In the data rows, 128 means zero.
Some points:
[202 137 136 94 89 100 115 126 176 50 136 88 105 133 117 117 82 149 156 89 155 151 127 127 131 100 111 134 118 108 159 79 156 184 189 144 124 144 189 155 88 105 162 70 161 180 179 178]
[168 139 141 140 132 138 155 162 207 196 171 133 130 156 137 161 119 97 134 116 105 140 95 121 141 101 81 121 80 94 169 142 127 151 152 165 114 126 95 130 176 118 198 140 144 71 132 75]
[102 82 101 109 164 155 176 114 87 171 128 75 122 156 122 108 34 130 98 117 141 149 165 41 126 170 146 118 134 115 144 85 152 181 110 130 133 145 90 105 120 97 136 162 124 137 131 165]
[69 164 148 116 151 132 144 111 114 142 132 166 49 171 177 74 142 129 114 128 140 165 155 145 133 137 121 101 146 78 127 121 109 120 149 136 158 156 124 147 106 116 99 146 84 58 151 173]
[147 91 172 93 124 178 141 126 213 122 149 153 128 145 120 106 202 124 55 114 152 109 143 138 165 156 150 141 114 132 100 150 154 148 115 95 124 156 189 34 122 137 117 83 131 104 91 119]
[85 89 147 89 152 141 130 132 167 176 71 140 113 102 146 121 51 129 130 129 108 145 174 76 67 144 158 160 144 110 142 213 158 126 170 121 128 150 128 184 99 134 73 145 133 142 86 172]
[53 206 113 82 140 123 100 159 147 118 151 100 130 112 101 62 102 124 172 129 149 145 109 117 86 160 169 169 93 142 128 159 105 103 98 139 116 113 94 82 124 121 93 174 112 120 171 146]
[106 110 128 141 164 149 61 130 91 104 107 127 139 137 168 115 144 119 156 152 124 96 157 182 175 74 124 150 77 166 201 141 159 153 160 107 128 129 114 113 120 91 115 157 202 134 107 127]
[142 156 117 146 113 93 116 119 107 172 131 156 138 180 144 131 143 84 99 123 149 113 135 170 72 152 143 157 224 124 142 117 81 138 120 85 87 99 137 163 156 99 124 128 172 156 124 85]
[120 122 135 135 83 104 151 226 144 87 96 97 134 152 121 132 137 128 99 175 105 212 131 150 141 77 135 156 143 137 155 123 87 101 117 91 176 89 135 128 121 194 145 150 106 163 96 136]
[183 160 93 96 112 146 128 113 80 107 188 177 171 90 175 89 100 135 109 145 144 141 109 109 95 119 62 135 129 122 126 145 132 110 74 112 114 163 116 129 60 114 131 118 113 154 83 91]
[111 147 43 165 126 118 113 132 129 162 119 146 152 150 119 137 181 115 145 147 124 112 139 98 96 165 88 118 139 92 132 99 154 80 197 106 112 116 146 111 157 127 139 115 109 119 116 206]
[123 126 101 131 183 142 96 118 145 142 182 174 93 174 98 177 93 92 131 166 127 87 179 143 149 118 103 155 147 115 77 48 76 137 154 158 92 172 141 145 111 157 89 132 100 153 110 161]
[183 72 161 151 184 118 127 95 140 101 89 139 115 107 127 122 181 110 121 131 103 141 105 141 85 134 77 151 125 165 156 128 109 160 55 151 107 151 141 60 163 125 142 95 124 73 127 195]
[148 118 124 124 123 114 112 86 106 122 60 152 168 143 147 84 139 142 86 110 140 106 113 124 131 126 107 128 91 118 95 160 107 146 129 140 128 90 184 159 182 150 105 235 69 167 145 92]
[128 152 138 120 142 108 66 191 76 188 132 138 110 124 106 128 186 105 148 130 149 158 107 80 128 166 139 72 125 125 105 141 134 139 130 131 183 124 146 136 143 67 94 120 86 162 110 149]
[152 127 183 164 70 122 149 107 87 183 107 152 109 90 103 84 132 124 120 156 101 97 149 138 126 140 148 111 119 98 110 125 168 124 128 128 105 183 108 128 179 182 192 184 153 194 146 162]
[120 79 146 118 111 119 90 87 130 101 187 124 140 62 138 130 110 148 63 158 118 126 130 157 87 163 98 133 139 95 78 113 76 109 156 116 184 111 90 144 121 74 153 144 121 129 159 101]
[156 158 113 151 139 142 152 95 105 46 156 184 129 157 132 122 138 211 97 174 114 139 138 61 154 169 160 184 131 75 121 159 120 118 122 142 105 94 111 164 173 140 121 109 134 145 115 81]
[156 145 150 158 120 222 98 166 112 72 126 131 159 164 129 142 99 97 177 131 143 107 96 196 128 139 131 110 119 138 90 159 170 124 129 86 152 114 105 164 162 152 91 112 156 92 98 146]
[159 175 96 61 144 130 135 142 88 177 129 72 103 68 140 120 47 162 119 125 118 137 153 129 117 154 153 97 126 119 130 128 69 94 133 122 123 123 166 77 191 119 85 121 163 106 102 149]
[125 56 135 130 133 136 115 103 163 139 166 121 104 89 120 130 157 137 184 70 115 148 109 109 108 107 129 159 165 165 168 83 182 75 64 146 167 90 142 83 184 144 84 111 117 141 132 59]
[177 127 119 112 172 79 181 138 130 113 161 141 143 80 152 180 175 160 116 42 147 128 146 177 166 145 115 171 122 149 117 159 165 148 126 120 185 106 79 116 127 163 138 188 133 102 86 146]
[145 141 91 103 142 157 117 74 112 153 94 163 173 147 139 159 119 150 131 128 158 88 106 142 96 135 181 140 139 125 146 128 101 89 79 169 209 180 167 127 88 82 193 102 111 148 166 111]
[70 109 134 158 142 92 140 124 144 122 145 103 129 138 95 164 109 212 99 157 155 131 85 180 129 182 106 88 165 187 148 125 163 154 99 171 117 145 152 138 118 165 129 144 130 89 83 78]
[54 197 134 121 173 138 123 133 113 147 105 148 162 50 141 164 119 87 99 143 139 129 135 111 148 117 125 180 115 124 94 66 164 156 137 137 104 133 141 148 115 152 113 76 131 123 185 116]
[76 155 139 207 115 154 138 129 119 185 83 94 77 111 106 115 161 173 151 71 98 98 107 133 156 123 86 137 102 101 87 168 135 93 72 87 134 133 100 142 86 97 111 117 150 215 175 143]
[169 114 98 125 80 58 190 162 153 71 108 75 105 136 155 158 119 86 161 171 139 89 116 99 117 108 127 85 124 125 110 139 159 128 126 142 148 159 106 117 129 102 71 108 158 142 183 107]
[99 127 127 151 52 102 141 64 106 147 144 204 113 128 104 131 103 106 91 118 117 127 84 125 132 122 141 84 50 133 158 144 94 122 112 135 147 75 110 133 142 166 100 113 129 179 126 180]
[143 164 169 144 100 142 125 131 128 52 49 88 148 137 131 150 109 107 115 88 115 150 174 128 151 135 91 88 164 127 183 106 107 122 183 151 111 158 96 47 103 145 132 94 89 146 143 88]
[174 127 117 75 117 118 113 124 163 82 84 117 88 119 114 132 127 69 127 166 96 102 135 96 180 170 106 92 181 195 130 167 140 122 157 115 168 77 112 175 79 191 161 137 144 104 187 108]
[77 125 91 30 121 152 126 125 82 150 113 115 113 167 124 139 182 132 140 118 111 132 101 129 106 107 115 159 136 111 82 83 128 120 146 179 69 120 101 145 111 123 150 107 149 155 108 96]
[126 97 97 189 153 107 116 135 131 115 123 129 66 104 91 151 93 116 126 76 184 141 112 149 119 99 171 146 79 166 130 129 144 82 130 136 60 125 138 123 119 80 203 119 106 82 98 87]
[200 111 154 205 120 131 125 152 94 163 116 87 125 153 128 141 162 153 168 167 140 123 136 140 109 130 163 121 98 73 143 106 110 143 150 118 107 78 151 110 45 170 103 119 119 60 130 106]
[80 123 169 152 143 152 178 84 138 104 155 97 163 91 108 127 113 66 193 139 124 139 108 141 177 76 127 111 162 109 124 136 114 160 151 163 125 116 176 105 102 96 173 153 147 112 75 143]
[154 105 139 163 118 141 171 141 109 167 155 110 180 175 112 114 129 137 149 119 92 187 133 185 172 109 157 130 129 212 100 153 139 116 161 143 128 138 123 171 110 105 73 104 118 106 177 127]
[93 73 150 91 151 108 71 143 151 117 198 96 166 147 107 109 162 144 63 114 142 79 133 125 161 38 151 67 157 104 147 194 157 98 40 118 86 115 126 152 167 139 129 105 106 86 129 168]
[88 153 121 87 126 135 160 95 146 116 162 147 163 114 136 179 168 122 186 156 108 148 137 109 101 149 129 84 100 130 125 98 90 162 138 35 95 162 132 164 160 119 171 121 111 149 141 89]
[128 135 120 166 66 94 107 200 156 108 83 131 138 132 162 86 122 179 163 106 101 76 123 72 129 76 170 147 139 191 116 72 99 159 136 121 141 135 91 135 131 137 154 136 148 92 90 132]
These points spread out most along one direction. Take the direction at right angles to it along which they spread out most. Go by this last direction. For each point below, how far along it does it lie, from 0 to 99? 50 is the average, and the first point above lies past it. One standard deviation of the points above along it is 16.
[76 155 139 207 115 154 138 129 119 185 83 94 77 111 106 115 161 173 151 71 98 98 107 133 156 123 86 137 102 101 87 168 135 93 72 87 134 133 100 142 86 97 111 117 150 215 175 143] 46
[156 145 150 158 120 222 98 166 112 72 126 131 159 164 129 142 99 97 177 131 143 107 96 196 128 139 131 110 119 138 90 159 170 124 129 86 152 114 105 164 162 152 91 112 156 92 98 146] 53
[202 137 136 94 89 100 115 126 176 50 136 88 105 133 117 117 82 149 156 89 155 151 127 127 131 100 111 134 118 108 159 79 156 184 189 144 124 144 189 155 88 105 162 70 161 180 179 178] 90
[53 206 113 82 140 123 100 159 147 118 151 100 130 112 101 62 102 124 172 129 149 145 109 117 86 160 169 169 93 142 128 159 105 103 98 139 116 113 94 82 124 121 93 174 112 120 171 146] 46
[128 135 120 166 66 94 107 200 156 108 83 131 138 132 162 86 122 179 163 106 101 76 123 72 129 76 170 147 139 191 116 72 99 159 136 121 141 135 91 135 131 137 154 136 148 92 90 132] 68
[93 73 150 91 151 108 71 143 151 117 198 96 166 147 107 109 162 144 63 114 142 79 133 125 161 38 151 67 157 104 147 194 157 98 40 118 86 115 126 152 167 139 129 105 106 86 129 168] 8
[88 153 121 87 126 135 160 95 146 116 162 147 163 114 136 179 168 122 186 156 108 148 137 109 101 149 129 84 100 130 125 98 90 162 138 35 95 162 132 164 160 119 171 121 111 149 141 89] 56
[152 127 183 164 70 122 149 107 87 183 107 152 109 90 103 84 132 124 120 156 101 97 149 138 126 140 148 111 119 98 110 125 168 124 128 128 105 183 108 128 179 182 192 184 153 194 146 162] 51
[159 175 96 61 144 130 135 142 88 177 129 72 103 68 140 120 47 162 119 125 118 137 153 129 117 154 153 97 126 119 130 128 69 94 133 122 123 123 166 77 191 119 85 121 163 106 102 149] 51
[80 123 169 152 143 152 178 84 138 104 155 97 163 91 108 127 113 66 193 139 124 139 108 141 177 76 127 111 162 109 124 136 114 160 151 163 125 116 176 105 102 96 173 153 147 112 75 143] 55
